[[121 126 131 125 133 105 125]
 [106 119 120 123 104 139 133]
 [129 117 123 146 134 106 136]] ans = 134

[[139 121 119 137 151]
 [145 111 119 123 146]
 [144 121 148 127 111]] ans = 148

[[125 124 134 133]
 [143 141 135 105]
 [127 123 131 129]] ans = 123

[[139 128 155 116 122 133]
 [132 125 149 127 124 125]
 [127 125 125 128 133 117]] ans = 128

[[141 140 150 148 149]
 [132 133 134 136 139]
 [121 116 130 121 147]] ans = 130

[[114 128 115 147 105]
 [101 113 125 127 122]
 [122 148 150 140 150]] ans = 150

[[139 124 156 127 127 141 130]
 [134 131 137 132 112 139 143]
 [138 139 139 111 135 125 124]] ans = 135

[[130 127 131 109]
 [120 152 122 111]
 [133 103 144 125]] ans = 103

[[135 128 114 132 127 139 132]
 [131 122 118 122 130 106 116]
 [135 137 144 129 128 119 132]] ans = 128
---
140	138	136	128	104	148	109
138	124	122	126	128	143	119
-> 136

134	126	130	102	133
128	132	138	109	124
135	145	106	133	134
-> 138

131	113	127	125	129
135	139	118	130	126
132	149	119	130	122
-> 118

139	141	134	124	145	147	130
140	118	137	124	150	153	113
-> 134

126	126	118	123	126	126
137	137	103	131	134	146
-> 118

120	128	131	105	134
126	127	135	118	144
-> 131

128	101	153	98
129	138	122	145
138	136	135	139
-> 122

152	136	140	135	115
136	132	127	132	125
-> 140

134	112	145	100	109	111
133	134	144	126	143	142
-> 145
---
[126 152 153 126 145]	145

[152 132 141 108 123 118]	123

[[122 130 127 100]
 [126 106 119 130]]	126

[[105 128 108 104 105 138]
 [132 141 132 130 121 146]
 [113 127 115 112 120 134]]	105

[113 130 138 142 112 136 105]	112

[[125 131 133 117 119 131 131]
 [125 113 113 128 115 116 107]
 [134 139 117 151 122 112 154]]	119

[117 107 128 125 155 144 128]	155

[117 106 111 142 131]	131
---
[[126 121 133 128]
 [123 115 138 128]
 [127 107 127 130]] Answer: 115

[[124 125 141 123 133]
 [145 148 107 122 138]
 [146 150 152 130 108]] Answer: 107

[[117 130 125 143 137 140 135]
 [144 126 132 102 112 113 116]
 [138 126 133 130 135 108 132]] Answer: 112

[[125 124 123 124 120]
 [124 123 121 122 116]
 [119 116 113 115 102]] Answer: 121

[[129 132 135 123]
 [126 138 123 124]
 [114 154 135 138]] Answer: 138

[[149 135 122 123 143 135]
 [142 140 121 121 126 140]
 [137 118 121 118 139 102]] Answer: 121

[[130 153 124 114]
 [140 125 125 117]
 [130 113 127 124]] Answer: 125

[[102 136 128 118]
 [100 141 126 120]
 [106 131 128 110]] Answer: 141

[[114 101  98 110 132 150 154]
 [120 121 124 120 109  99 100]
 [141 150 145 132 122 123 131]] Answer: 109
---
118  126  121  140  130  127  132
105  135  126  137  140  120  129
144  121  136  138  116  130  121
122  120  104  129  131  137  147
154  129  150  115  117  128  112
146  125  142  130  117  128  116
128  130  137  135  127  123  120
143  133  153  125  121  122  108
105  133  109  120  144  129  145
118  123  111  135  131  132  141
121  129  117  121  134  131  138
122  126  123  137  129  128  131
→ 121

124  124  138  141  151  131  122  135  126  118  132
119  124  125  148  144  119  126  135  120  137  118
117  124  126  143  148  124  122  137  132  123  125
118  123  125  146  145  120  122  134  127  133  120
116  125  126  144  146  122  122  135  125  127  123
→ 118

125  141  123  124  106  120  141  136  141  111  144  139
128  115  123  126  144  121  120  113  130  137  119  120
135  121  130  135  132  127  131  105  146  135  124  143
136  106  143  133  143  132  114  101  137  148  112  136
129  116  126  122  146  124  117  117  120  134  117  117
116  131  127  139  102  144  128  144  133  126  137  128
→ 129

137  114  126  136  120  137  134  113  143  108  120  142  119
120  138  122  143  121  147  115  121  143  120  140  110  145
113  151  115  119  122  128  122  133  125  114  151  145  110
148  126  110  145  119  122  144  124  103  129  138  125  122
146  131  131  116  119  148  118  131  123  142  129  129  118
107  127  149  134  105  128  118  145  119  107  124  135  133
139  119  120  123  121  131  136  147  141  120  124  117  131
142  127  121  125  112  118  142  124  126  121  140  129  154
143  107  108  129  136  120  113  128  134  121  136  146  148
141  122  125  127  140  138  131  112  122  111  141  118  125
132  122  114  130  139  134  120  147  115  114  123  126  142
→ 141

113  143  129  143  140  117  118  132  131  131  124
142  147  140  109  130  112  123  118  137  129  134
131  134  116  138  147  115  125  135  126  131  127
125  126  146  117  115  137  130  115  142  131  130
110  142  140  133  138  134  131  124  123  136  120
130  119  141  128  126  133  130  134  149  116  121
133  127  126  115  134  144  124  110  104  131  130
132  124  141  130  125  119  135  137  122  124  130
145  143  113  105  132  127  119  128  117  135  129
130  131  131  131  118  117  126  140  151  134  135
114  141  131  125  137  148  133  113  124  137  111
→ 130

136  139  133  133  115  127  120  125  132  126
135  140  133  137  112  129  121  129  137  130
128  136  132  139  117  124  125  128  129  136
127  140  132  146  108  130  122  132  141  139
122  118  124  122  144  126  140  133  119  136
128  130  128  131  122  133  124  129  136  127
115  113  121  123  147  128  142  134  120  138
121  122  124  130  134  134  136  138  132  140
128  134  128  137  117  137  124  134  143  133
121  133  130  143  122  124  135  138  128  153
132  132  133  127  129  111  130  120  109  129
→ 121
---
[130 135  98 123] result: 130
[147 102 121 124] result: 147
[151 145 126 117] result: 151
[100 153 126 147] result: 100
[153 119 122 123] result: 153
[116 107 129 126] result: 116
[105 132 131 156] result: 105
---
array([[133, 129, 151, 125, 132, 113],
       [144, 140, 125, 129, 114, 128]]) out 128

array([[124, 111, 118, 138, 122, 141],
       [106, 114, 124, 102, 128, 127],
       [121, 137, 135, 106, 134, 116]]) out 127

array([[138, 139, 131, 129, 119, 125],
       [140, 140, 138, 124, 121, 121],
       [104, 102, 131, 121, 157, 130]]) out 121

array([[110, 122, 109, 125, 130],
       [113, 118, 143, 123, 142],
       [102, 113, 142, 120, 147]]) out 142

array([[134, 127, 135, 128, 122],
       [110, 137, 123, 126, 122],
       [110, 121, 115, 135, 105]]) out 122

array([[157, 123, 127, 127, 129, 152],
       [137, 117, 129, 137, 116, 117]]) out 117
